One vector is turned by the same rotation once a tick. Each row is the vector after some number of ticks, and that number follows the row.
The counts run from 0 to 264.
[102 154 108 104 112 129 145 152 164 139 105 135 170 162 132 115 120 100
 133 158  82 118 115 128  78  93 123 103 132 157 174  97  85 106 136 113] : 72
[156 135  99 122 153 163 126 178  98 150 102 130 168 172  85 103 107  78
  92 134 122 149 102 137 110  96 108 155 108 175 155 117 124 136 151 126] : 162
[136 146 118 137 128 127 164 186 140 107 127 132 168 151 101 118  97  92
 136 154 138 123 130 128  89  91 125  84 123 196 166 114  86 124 125 128] : 76
[133 129 115 152 150 144 155 177 111 126 112 160 175 133  84  88 138  86
  99 130 137 155 117 123 139  79 106 102 141 168 181 115 120 128 102 132] : 234
[113 145 116 121 154 148 132 147 120 123 138 128 148 133 119 116 134  66
 114 161 126 133  88 123 111  61  89  93  94 164 179 108 135 105 114 140] : 254
[124 138 103 143 140 139 160 151 121 121 147 144 160 142  93  98 125  73
  80 137 142 106 139 114 122  61 111  99 115 163 168 102 129 126  92 132] : 228
[124 137 123 124 142 133 138 158 106 151 116 146 174 109 122  92 155  89
 115 160 106 140  97 130 110  68  79  83 121 142 171 107 134 110 109 156] : 239
[166 135  99 131 137 131 155 180 110 162 126 132 163 160 103 117 108  79
  94 141 134 120 136 127  93  78  99 118 116 180 130 128  93 139 133 149] : 188
[131 132 116 142 171 146 144 179 104 126 132 142 157 138  92 102 135  87
 108 170 133 111 130 125 110  68  93  94 109 158 163 123 122 136 103 156] : 244
[106 164  94  92 127 146 108 153  96 128 105 138 162 137 135 101 134 128
 145 183  86 143 103 158  89  93 131 118 123 155 173  93 104 127 136 123] : 128
[134 130 126 125 145 144 144 159 143 150  98 126 172 158  91 113 135  57
  93 117 105 155  77 119 120  88  93 116 128 165 167 113 124 112 145 128] : 49
[ 85 159 109 111 135 149 122 135 133 122 119 134 156 140 135  97 158 102
 123 180  77 108 108 134  89  76 117 111 125 149 173  98 114 101 121 126] : 247
[127 139 120 134 166 149 149 167 110  95 133 135 156 153  75 107 131  79
  98 143 129 124 118 114 126  84 113 119 109 175 189 104 142 124 114 133] : 259
[152 128 134 114 120 114 166 159 136 156 129 122 177 134 114 146 138  73
 135 149 101 149 105 125 100  85  83  85 139 182 162 109 113 104 145 137] : 55
[112 146 101 140 136 125 163 160 116 100 140 157 162 129  98 114 163  98
 133 177 110 107 155 140 104  73 126 102 143 173 175 106  97 135 109 119] : 236
[146 150 105 106 124 138 121 177  89 145  95 123 182 149  98 102 144 114
 129 160  95 159 104 159  92 106 109 140 138 173 155 120 103 140 166 130] : 153
[122 150  95  95 141 163 116 152 113 155 107 117 159 179 101  98 119  82
  75 132  90 129 105 138 108  96 118 160 109 147 151 107 135 120 150 128] : 161
[158 149 100 101 134 130 121 155 103 152 132 121 167 145 127 127 130 104
 141 184 113 145 115 142  76  76  99 116 103 189 143 116 111 136 162 139] : 158
[146 127 104 102 129 138 149 168 108 173  97 125 171 165  91 106 131  86
  69 117  95 151 114 125 116  96 103 142 138 158 160 105 134 122 144 143] : 177
[142 131 121 117 156 130 138 157 125 167 120 118 167 149 124 125 141  72
 117 161 107 132  94 134  92  70  66 110 113 164 144 131 117 115 141 149] : 39
[129 155  94 134 115 134 164 157 145 131 113 138 169 167  98 114 129  94
 108 138 122 121 151 129  85  87 145 134 146 189 146 109  76 137 141 102] : 195
[121 157  92  91 121 118 142 149  98 116 142 142 157 121 127 117 143 126
 150 182  89 125 144 149  88  77 129 102 124 163 184  82 126 128 120 127] : 118
[ 94 164  88  92 115 145 129 142 134 119 126 133 158 139 141 108 119 110
 132 162  91 112 117 141  93  77 137  95 119 158 183  86 107 103 113 126] : 103
[141 129 110 129 159 136 155 172 106 137 139 129 161 148  77 115 163  63
  89 142 119 113 139 116 126  79  97 143 120 172 162 121 144 137 127 132] : 28
[108 149  94 103 114 127 159 178 131 115 135 141 156 141 107 116 115 118
 128 172  90  85 168 125  91  86 129  93 122 153 180  94 110 117  96 134] : 93
[141 135  91  93 123 122 157 150 122 168 143 126 164 159 108 130 128  88
  86 153  81  82 172 119  90  69 107 147 120 155 140 108 135 129 122 141] : 181
[105 122 123 109 130 146 165 170 154 134 110 131 172 167  82 109 139  87
  82 134  80 112 133 107 127 103 104 140 143 153 182 101 122 107 115 124] : 58
[160 148  92 109 142 127 136 182  80 124 133 132 169 146 101 121 139 112
 133 172 118 138 154 152 103  93 115 143 113 194 169 113 115 155 150 133] : 148
[108 162  85 125 126 129 150 136 149 127 144 143 153 147 128 111 137  89
 124 167 124  92 147 126  84  54 117 100 126 167 152 109  87 120 111 127] : 221
[138 171  88 104 142 140 129 151  94 110 136 130 152 143 125 124 124 104
 147 181 118 122 134 155  82  71 128 115  94 191 172 106  99 151 141 122] : 133
[ 80 144 106 128 145 151 142 172 125 105 107 147 162 146  89  83 163 104
 113 160  93 105 142 129 118  90 119 133 138 149 183 114 100 122 101 123] : 242
